A single turn carries every row of the set below to another of its rows. Some are shown first; where does it send the rows asked next?
q106: [-1.58 -1.29 -0.13 -0.51  0.02  0.12  2.61  0.89 -1.79 -1.68  2.54 -2.51
  0.16  1.02  0.10 -0.46  1.20  1.10 -0.62  0.08  0.08  0.17 -0.53]
q847: [-0.30  0.82 -1.39 -0.16 -1.07 -1.55 -0.30 -1.83 -0.60 -2.18  3.31 -0.42
 -1.93  1.45  0.53  0.14  0.68 -0.09  1.51 -0.17  0.36 -0.95 -1.15]
q866: [-0.57 -0.22 -1.02 -2.55  0.21 -1.79 -1.00 -0.11 -0.18 -0.73  1.95 -2.31
  0.70  1.55  0.34  0.15  0.64  0.54 -2.41  0.03  1.09  1.47 -0.98]
q490: [ 0.09  1.05  1.31 -0.84  0.04 -1.47  0.64  0.45 -1.36  1.65 -0.63 -0.16
  1.65 -1.23 -0.91 -3.05  0.12  0.49 -2.76 -0.83 -1.67 -1.16 -0.32]
q637: [ 0.29  1.45  1.15 -0.47  1.94 -0.91 -0.69  0.26 -0.09  1.42 -0.57  1.47
 -0.75 -2.61 -0.70 -1.74 -1.18 -0.75  0.22  0.96 -0.76 -1.05  0.17]
q684: [-2.52 -0.47 -0.45  0.10 -0.51 -0.40  1.97  0.25 -2.04 -2.82  1.94 -2.49
  0.47  1.16 -0.30 -0.54  0.52  1.17 -0.01 -0.41  0.61  0.31 -0.29]
q665: [ 0.91  0.96  2.07 -1.74  1.50 -0.43  0.13  0.10 -0.68  0.64 -0.93  0.73
 -0.62 -2.18  0.54 -1.56  0.27 -0.25  0.15  1.50 -1.15 -0.55 -0.38]
q802: [-2.39 -0.45 -1.94  2.20  0.10  0.78 -2.16  0.33 -1.19  0.54  1.48 -1.41
 -0.32  0.01 -1.46 -0.66  0.06  0.02 -2.46 -0.18  1.10  0.40  0.41]
q125: [-1.36  0.68 -0.93  2.68 -0.53 -1.20  0.01 -1.30 -0.39 -0.96  3.49 -1.76
 -0.19  0.60 -1.40 -1.14 -2.43  0.94  0.37 -0.16  0.82 -0.44  0.92]
q72: [ 0.30  1.08  1.86  0.59  0.70 -1.80 -1.91 -0.01  0.26  2.44  1.41 -0.21
 -0.43 -0.91  0.30 -3.04 -0.37  0.61 -2.18  0.64 -1.82 -2.06 -0.47]
q359: [-1.15  1.28  1.40 -1.19  1.08 -1.45 -1.14  0.02 -0.48  1.27 -0.58  1.76
 -0.14  0.13 -0.02 -1.82  1.39  0.41 -1.55 -0.46 -1.55 -2.50 -2.09]
q624: [-0.55  0.67  2.40 -1.15  2.66 -0.85  0.15  1.18 -0.11  0.87 -0.79  0.16
  0.19 -2.15 -0.08 -1.81 -0.99  0.39 -0.37  1.44 -0.57 -0.46  0.23]
q732: [ 0.15  1.27 -1.63 -0.62 -0.64 -1.37  0.51 -2.40 -0.52 -1.02  3.88  0.60
 -1.62  1.23  0.43  0.30  0.35 -1.15  0.87 -0.46 -0.08 -1.11 -0.96]
q314: [-1.98  0.84 -0.63  2.72  0.43 -0.42  0.49 -0.69 -0.04 -0.08  3.62 -0.95
  0.00  1.02 -2.30 -1.24 -2.63  1.01 -0.35  0.55  0.93 -0.90  0.72]
q731: [ 0.90  0.88 -0.50  0.57 -1.14  0.75 -1.72 -3.72 -0.28  0.13  1.30  0.23
  0.05  1.84 -0.53  0.79 -0.36  0.55 -1.19 -0.26  0.39  0.14 -0.64]

q732 goes to q314
q802 goes to q866
q684 goes to q847
Where do these go?
q490 goes to q359
q624 goes to q665

